The same turns and mirrors carry the whole set onto itself, and each row onto the other rows of its family. Which rows share a family with each named row? Give them in list order.
These 32 rows form 4 families of 8 rows each.
Kep: 104, -169, 23, 111, -438, -46, -135, -48, -223, 230, -106, -282, -197, -23, 211, -4, -117, 99, 280, 76, 41, -122, 92, 214, 19, 252, -2, -160, -37, 47, 12, -259, -352, -92, 39, -21, -46, -59, -159, 421, -21, 4, 74, 329, -112, -203, -2, -62
Sigil: -216, 142, -7, -215, 341, 85, 112, 71, 174, -156, 71, 105, 169, 84, -223, -45, 78, 26, -227, -71, -141, 72, -26, -216, -47, -363, 55, 76, -181, 20, -126, 240, 323, 69, -66, 40, 66, -94, 149, -351, 24, -137, 132, -315, 128, -39, -53, 56
Lem: 49, 118, 40, -387, -87, 11, -285, 91, -119, 15, 46, -396, -8, -300, 104, -37, -57, 19, -97, 150, 200, -241, 3, 87, -57, -80, 42, 116, -13, -164, -159, 61, -12, -240, -366, -229, -79, -90, 97, -215, 129, -282, 106, -112, -425, -97, -158, 62
Fip: -179, 86, -341, -43, -101, 262, 24, 262, -160, 19, -187, 10, -94, 37, -118, 195, 219, 31, 45, -6, 241, -135, 11, 98, 101, 86, -92, -84, -363, -228, -306, -205, 167, -59, 211, -268, -157, 4, -153, -64, 14, -351, -100, 64, -46, -108, 131, -182
fofa: 10, 30, -73, -290, -86, 22, 99, 98, 13, -26, -76, 332, -96, 138, -310, 36, 27, 27, -55, 8, 125, -140, -29, -122, 233, -28, -2, -260, -313, -232, -55, -161, 153, -198, 253, -390, -12, 2, -109, -123, -34, -368, 94, -23, 176, -261, 153, 30
susi: -253, -191, 56, 72, -95, 18, 220, -26, 121, 124, -67, -74, -6, 230, -284, -56, 70, 20, 84, -11, -62, -74, -51, -9, 17, 164, -206, -120, -301, 152, -15, -36, 103, 571, 235, 128, -147, -320, 40, 324, -142, 124, 103, -73, 392, -124, -50, 43
sov: 50, 4, -43, -318, -232, 18, -213, 38, -215, 95, 84, -295, -69, -152, -15, 62, -134, 93, 5, -113, 66, -335, 247, 86, 125, -43, 28, 138, 41, -105, -4, 115, 66, -284, -384, -291, 255, -99, 42, -214, 197, -101, 175, 36, -315, -130, -210, 106
Sorib: -172, -45, 65, 174, -50, -19, -159, -82, -117, 136, 47, -549, 49, -94, 295, -62, -77, 113, 102, 7, -241, 92, 56, 100, -217, -89, 5, 192, 85, 351, -79, 126, -175, 174, -232, 398, -26, -129, 130, 207, 53, 247, 69, 28, -213, 76, -199, -3
vek: 168, -309, -325, -76, -238, -10, -234, 68, -333, 64, -210, -33, -185, 80, 178, -6, -153, -59, 351, 61, -4, -75, 40, 101, 94, 110, -173, 46, -221, 107, -37, 34, -164, 80, 43, -25, 24, -74, -267, 398, 78, -96, 1, 394, 66, -114, 136, 82
Res: -237, 26, 160, 225, -79, -130, 23, -89, 42, 149, 54, -291, 57, -156, 234, -150, -165, 56, -161, 37, -227, 185, 283, -3, -184, -227, 173, 217, 49, 223, 68, 323, -193, 230, -179, 400, 10, -54, 102, 21, 17, -16, 204, 10, -134, 1, -279, -41
voto: 210, -290, -117, -87, -350, 122, -362, 30, -265, 296, -159, -239, -64, 81, 315, -50, -177, 96, 349, 33, -53, -198, 144, 157, 83, 18, -120, 106, -21, 13, -76, -93, -241, 107, -50, 53, 86, -50, 21, 370, -70, -36, 104, 259, 105, 21, -52, -84
baluk: 89, 94, 0, -139, -122, 65, -272, 47, -90, -56, -12, -389, 54, -82, 59, 48, -184, 63, 79, 8, 208, -170, -38, 191, -145, -59, 296, 24, -125, -151, -111, 10, 142, -413, -218, -76, 311, -91, 28, -361, 80, -234, -39, 88, -302, -29, 20, 32
reki: -55, 236, -112, 102, -266, 4, 176, 183, 33, 31, 236, 65, 175, 145, 136, -76, -26, -66, 168, -167, -27, -140, 318, -12, -125, 44, -103, -63, 17, -63, 196, 304, 158, -127, -149, -325, 95, -142, 147, -69, -4, -128, 20, 182, 369, -159, -277, 199
Mem: 88, -58, -108, -311, -15, 134, -50, 132, -123, -31, -110, 118, -87, 196, -262, 93, 102, 67, 215, -44, 162, -227, -169, 32, 124, 98, -177, -206, -305, -120, -196, -280, 158, -241, 187, -395, 21, -106, -109, 81, 23, -110, -52, -5, 114, -207, 236, 50
rozi: -171, -135, -13, 287, 24, 48, 244, -85, 18, 72, -52, 169, -60, 364, -100, -36, 5, 95, 153, -130, -263, 176, 57, -50, 34, -32, -75, -179, -183, 244, 24, -43, -22, 197, 390, 282, 63, -32, -110, 274, -103, 128, 115, 136, 427, -82, 83, -30
fisin: -318, 308, 141, -14, 244, -97, 287, 26, 171, -205, 145, 30, 34, -13, -375, -8, 123, 44, -283, -53, -26, 147, -79, -145, -102, -144, 124, -181, -151, 113, -41, 163, 206, -184, 94, -23, -73, -134, -5, -242, 82, -101, 48, -260, -108, -194, -6, 133
noto: 111, 205, -7, -182, -4, 12, -217, 62, -183, -8, 31, -142, 7, -218, 251, 26, -122, 102, -4, 44, -14, -3, 103, 64, -18, -282, 251, 67, 79, -24, -92, 53, -156, -571, -219, -101, 147, 175, -62, -215, 103, -227, 59, 40, -368, -70, 29, 10
zak: -143, 124, -199, 256, -135, -172, 298, 85, 128, 185, 183, -33, 16, 88, 107, -125, -47, 178, 277, -155, 16, -4, 344, -87, -165, -14, 12, -37, -50, 86, 151, 245, 225, -75, 33, -184, 13, -110, 141, 223, 134, -124, 111, 173, 429, -41, -353, 2
viza: -185, -146, -156, -214, -134, 8, 201, 90, -149, 93, -227, 49, -200, 189, -291, 283, 239, -78, 161, -16, 105, -203, 44, 100, 239, -69, -128, -185, -221, -133, -213, -118, 142, -172, 21, -211, 22, -158, -124, -33, -57, -294, -98, -25, 214, -209, 322, -183
Sono: -368, 118, 199, -82, 313, -64, 89, 226, 49, -98, -163, 22, 81, -22, -210, -107, -15, 261, -193, -86, -125, 147, 34, -209, -70, -238, -104, 63, -239, 158, 34, -64, 421, -182, 103, 106, 90, -276, 223, -285, 92, -229, 137, -266, -59, -259, 74, -42
Pagi: -3, -122, 242, -359, 61, 179, -332, -37, -182, -79, -206, -191, -50, -47, -152, 111, 27, -66, -193, 161, -125, -19, -299, 80, 134, -83, 22, -34, -193, 25, -254, -218, -241, 46, -52, 196, -42, -52, -167, -96, -77, 17, 57, -180, -430, -129, 299, -16
Tizak: -90, 34, -147, 3, -164, 52, 190, 118, -191, -164, 304, -160, 101, 212, -152, -339, 23, 77, 92, -225, -35, -24, 234, 183, -118, -70, -9, 138, -56, 100, 141, 282, 233, -236, -107, -288, 67, -68, -33, 252, -59, -266, -24, 55, 212, -44, -300, 229
goro: -171, -18, 81, 182, 131, 14, 168, -42, 136, 14, -64, 135, 43, 183, -9, -124, 125, 3, 46, 147, -154, 284, -167, -100, -115, -98, 38, -178, -240, 199, -128, -139, -88, 265, 415, 314, -247, -49, -63, 339, -201, -26, -2, -44, 286, -58, 169, -76
dap: -262, 315, 305, -30, 185, 2, 207, -11, 248, 52, 178, -145, 181, -54, -201, -55, 112, 190, -316, -50, -102, 14, 52, -111, -112, -179, 197, -69, 7, 13, -94, -2, 134, -129, -50, 67, -52, -110, 222, -326, -64, -41, 188, -404, -67, -53, -130, -27
dite: 51, 131, 180, 105, 51, 11, -254, -79, 96, 16, 172, -220, 186, -113, 284, -311, -296, 199, -117, 29, -182, 155, 26, -83, -268, -20, 134, 111, -2, 225, 73, 150, -127, 161, -34, 237, -25, -13, 111, 149, 91, 193, 275, 13, -203, -5, -409, 146
saro: 36, -44, 348, -64, 11, -225, -64, -257, 125, 52, 126, -204, 87, -35, 117, -247, -238, 90, -22, 0, -347, 96, 41, -78, -97, -180, 100, 13, 133, 331, 200, 232, -208, 42, -198, 300, 141, -151, 116, 143, -3, 213, 260, -73, 38, -108, -146, 177
gul: -45, -87, 138, -86, 117, -71, -258, -104, 100, 250, -337, -95, -153, -203, 121, 295, -48, 52, -28, 221, -28, -42, -157, -163, 70, -11, 48, -159, -156, 18, -271, -281, -274, 183, 107, 274, -50, -117, 43, -143, 78, 145, 183, -70, -222, -149, 272, -236
dumel: -212, -95, 28, 46, 39, -39, 227, -52, 46, 204, -1, 224, -89, 124, -68, -99, 140, 122, -35, -31, -284, 123, 110, -163, 143, 10, -276, -115, -92, 246, -25, -6, -166, 368, 240, 131, -333, -54, -17, 441, -86, 82, 211, -121, 311, -198, -58, -8
pusap: 248, -135, -189, -23, -406, 145, -112, -168, -121, 211, 143, -230, -90, 82, 174, 42, -22, -146, 250, 55, 53, -182, 36, 206, 39, 135, 78, -133, 18, -77, -148, 111, -424, 131, -47, -83, -71, 59, -230, 370, -85, 88, 49, 238, 42, 71, -106, 34
Teso: -74, -20, -112, 178, -385, 37, 183, 203, -26, -51, 376, -111, 107, 258, 14, -137, -119, 122, 215, -393, 109, -49, 301, -187, 6, -85, 14, 90, 78, -47, 27, 117, 115, -151, -94, -210, -18, -155, 32, 178, -8, -256, 54, -16, 258, 36, -175, 207
lased: -67, -13, 154, -264, 284, -5, -214, -141, -66, 102, -399, -86, -130, -206, -43, 68, 83, 4, -137, 367, -203, -3, -242, 237, -43, -2, -25, -133, -319, 180, -189, -102, -144, 125, 101, 222, 1, -31, -36, -70, 44, 88, 131, -7, -298, -232, 145, -191
giri: -68, -256, 124, -178, 174, 29, -237, -166, -108, 36, -249, -244, -169, -91, -188, 36, -29, 201, -131, 194, -14, 103, -241, 66, 86, -134, 93, 7, -249, 161, -330, -325, -168, 117, 149, 349, -121, -23, -111, 131, 31, 24, 157, -174, -376, -57, 207, -156

The rest of the family of vek: fofa, sov, Sorib, zak, Pagi, goro, dap
The rest of the family of saro: Fip, susi, noto, Sono, Tizak, gul, pusap
The rest of the family of baluk: Kep, Sigil, viza, dite, dumel, Teso, lased

The same turns and mirrors carry the whole set onto itself, and each row onto the other rows of its family. Which rows share a family with each named row? Give them in list order.
These 16 rows form 4 families of 4 rows each.
sof: 171, -226, -169, -201, 97, -94, -140, 128, 155, -292, 63, 43, -6, -133, -269, 157, 136, -175, -143
sakup: -28, 169, -208, -180, -290, -55, 80, 188, -60, 16, 120, 285, 42, -14, -325, 60, 288, -37, -142
kuro: -258, 5, 213, 9, 133, 91, 88, -398, -185, 183, 76, 27, 215, 54, 174, -56, -114, 126, -190
pizop: -183, 18, -28, 175, 186, 138, 251, -255, 73, -31, 192, -48, 286, 105, 326, -159, -170, -37, -88
Suret: -76, -296, 104, 150, 142, -49, 117, -233, 36, 12, 28, -166, 93, 72, 268, 16, -238, 97, 290
tul: -82, 78, 100, -103, 246, -31, 59, -397, -74, 38, 263, 67, 320, 19, 42, -194, -252, 14, -95
modok: -26, 1, -393, 5, -48, 140, -11, 255, 139, 13, -1, 227, -205, 47, -147, 137, 256, -222, 87
zelu: -268, -271, 159, 68, 43, 54, 48, -337, -227, 276, -1, 6, 53, -13, 218, 92, -185, 105, -37
mulir: 89, -311, -218, -217, -51, 3, -43, 62, 49, -64, 21, 360, -182, -197, -364, 98, 195, 23, -100
Vonod: -274, -49, 184, -67, 173, 113, 134, -360, -56, 27, 202, -108, 189, 25, -26, 170, -320, 121, -138
leb: 136, 117, -210, -70, -110, 109, 205, 320, 280, -108, 126, 147, -226, -21, -154, -42, 268, -132, 6
tilo: -5, 66, -186, 65, -301, 175, 23, 335, 63, -138, 16, 246, 32, -95, -115, -88, 244, -196, 95
ker: -285, -303, -38, 109, -59, 104, 59, -219, -143, 225, 119, 74, 87, -38, 96, -21, -364, 11, 295
mifik: -222, -224, 265, 88, -140, 137, 233, -226, -157, 142, 172, 39, 129, -167, 183, -167, -216, 148, 55
Nupi: 268, -49, -198, -231, 98, -185, -43, 175, 133, -82, 50, 170, -149, -66, -65, -127, 349, -173, -80
Tenop: 207, -140, -243, -158, 29, -2, 108, 246, 265, -139, 140, 22, -286, -96, -205, 64, 226, -114, -15

The rest of the family of sof: tul, tilo, ker
The rest of the family of Tenop: kuro, zelu, leb

The same turns and mirrors carry the whole set onto itself, and each row onto the other rows of its family. Which rows share a family with each named row? Give them in list order.
These 32 rows form 4 families of 8 rows each.
Ruleb: 369, -48, 280, 280, -109, -176, -263, -103, -250, 96, -213, -143
mes: -156, 265, 50, -189, 50, -457, 62, 99, 27, 213, 189, -234
nale: -21, 263, 99, -94, 60, -180, -346, 307, -4, 96, 117, -135
revi: 236, 59, 9, 362, -89, -291, 94, -279, -417, -44, -71, -157
remad: -153, 210, 57, -258, 111, -392, 43, 95, 1, 159, 237, -180
tapip: -272, 435, -24, 27, 40, -298, 131, -143, -75, -32, 23, -190
fopag: 212, -225, -53, 128, 151, -374, 223, -157, -282, 183, 47, -193
suv: 311, -318, 138, 117, 56, -367, -152, 72, -191, 293, -3, -160
nebu: -90, 213, 211, -144, 59, -187, -337, 283, -34, 78, 73, -68
pume: -116, 523, 95, 104, 87, -93, -266, 28, -106, -4, -109, -67
Lif: -159, 233, 5, -154, 87, -428, 63, 232, -9, 168, 192, -222
vonaz: 353, -329, 115, 75, 29, -255, -103, 35, -121, 226, -24, -236
nufe: -51, 263, 198, -204, -39, -211, -290, 284, -93, 75, 116, -111
Vopu: 300, -26, 274, 345, -175, -240, -268, -58, -274, 33, -205, -188
ruga: 322, -272, 189, 193, 55, -364, -125, 63, -72, 286, -69, -211
kuloz: 356, -8, 247, 407, -143, -287, -248, -33, -249, 67, -147, -167
dil: 280, -313, 220, 112, 64, -313, -135, 50, -123, 266, -87, -229
riveb: 207, -218, -50, 166, 27, -396, 270, -127, -299, 146, 24, -197
tok: -149, 440, 46, 137, 48, -59, -292, 96, -139, -41, -88, -14
renav: 212, 60, 103, 373, -101, -294, 113, -267, -414, -5, -180, -117
suzu: -209, 437, 123, 120, -4, -104, -250, 44, -99, -88, -125, -64
foris: 206, 75, -1, 433, -93, -303, 34, -315, -340, 23, -125, -177
bil: 234, -199, -50, 233, 176, -396, 198, -155, -232, 215, 28, -167
Gab: 232, -150, -47, 176, 88, -458, 196, -220, -295, 219, 83, -198
valek: -24, 253, 154, -132, 14, -250, -326, 335, -65, 122, 160, -74
mus: -311, 398, -46, -15, 89, -214, 117, -102, -87, 34, -85, -168
funez: -178, 423, 65, 38, 19, -38, -243, 81, -189, -83, -86, -26
vik: -270, 448, -61, 82, 79, -267, 104, -125, -38, 57, -63, -173
gigul: -174, 247, 75, -256, 28, -387, 53, 96, 5, 185, 132, -259
ziku: -251, 487, 9, 52, 108, -361, 129, -50, -108, 83, -31, -153
bez: 274, -87, 196, 382, -116, -202, -310, -25, -256, 93, -200, -149
pek: 276, 71, 1, 442, -33, -308, 63, -246, -390, -9, -47, -108

The rest of the family of tok: mes, revi, fopag, Vopu, dil, valek, vik
The rest of the family of mus: nufe, ruga, kuloz, bil, funez, gigul, pek
The rest of the family of riveb: Ruleb, nale, pume, Lif, vonaz, renav, ziku

The same turns and mirrors carry the whole set onto itself, and each row onto the other rows of its family. Which rows share a family with each named row? Give them in list order.
These 32 rows form 4 families of 8 rows each.
fuv: 76, -36, 39, 88, -290, 39, 30, -302, 80, -199, 247, -100
fega: -44, -99, -121, 205, -211, 167, 152, -229, -182, -272, 163, 10
lesog: 115, -198, -15, -212, 356, -131, 246, 138, -117, 253, 50, 35
butik: -20, -293, -85, -4, 344, -174, 167, -39, 97, 243, -61, 221
Fafik: -45, -101, 125, -232, 284, -176, 350, 111, -154, 180, -11, 180
vezi: 151, -354, 89, -119, 170, -239, 220, -92, 209, 165, 153, 114
lapam: -124, 189, 50, -66, -99, 65, 258, -72, -407, -169, 6, -32
kof: -106, 69, -167, 161, -186, 274, 92, -95, -231, -197, 84, -49
Taze: -20, 243, -59, 119, -183, 143, -102, -183, -125, -80, 77, -272
tedub: -7, -108, 81, -18, -129, -56, 291, -317, -237, -301, 175, -94
loto: -84, -161, -124, -36, 363, -100, 141, 67, 41, 302, -142, 187
Dese: -119, 195, 23, -79, -90, 111, 212, -84, -337, -193, -23, -169
menov: -53, -127, -135, 22, 300, -65, 15, 45, 163, 334, -87, 179
totep: -62, 329, 30, 18, -258, 188, -71, -54, -102, -29, 64, -53
Suvan: -106, -32, -135, 124, -138, 196, 215, -152, -300, -264, 72, -13
dof: -3, -180, 66, -266, 313, -179, 332, 54, -87, 155, -33, 101
Sar: 105, -83, 86, -39, 71, -65, -71, -3, 350, 287, 169, 169
Kupus: 189, -180, -48, -103, 194, -43, -28, 104, 249, 333, 161, 29
Lepo: -45, 149, 44, -171, 187, 18, 39, 221, 70, 342, -28, 113
tapak: -30, 83, -22, -217, 208, -6, 74, 224, 51, 337, -104, 38
Fazab: -67, 146, -9, 33, -43, 72, 132, -180, -371, -139, 27, -251
garib: 71, 9, 78, 118, -302, 24, -29, -304, 91, -133, 281, -1
tav: 102, -320, 173, -83, 190, -235, 249, -114, 117, 144, 196, 242
Kat: -53, -3, -150, 218, -254, 240, 50, -178, -112, -206, 137, -26
duze: 59, -3, 17, 178, -205, 41, -40, -356, -70, -165, 243, -223
Tobo: -3, -265, -105, 44, 286, -117, 48, -46, 226, 290, -20, 203
gini: -37, 253, -33, 25, -248, 196, -55, -80, -42, -70, 70, -165
Rezul: 5, -75, 58, 101, -86, -55, 190, -348, -284, -224, 150, -196
bim: 115, -115, 2, -99, 97, -38, -52, 36, 374, 324, 108, 95
pati: 10, -99, 141, 5, -145, -107, 280, -321, -240, -272, 182, 29
Lipib: 210, -356, 26, -107, 245, -177, 156, -3, 79, 229, 191, 100
zaveg: 84, -48, -79, -166, 291, 1, 47, 238, 11, 354, 33, 26

The rest of the family of Sar: Fafik, lapam, totep, Lepo, garib, tav, pati
The rest of the family of fega: butik, kof, loto, menov, Suvan, Kat, Tobo

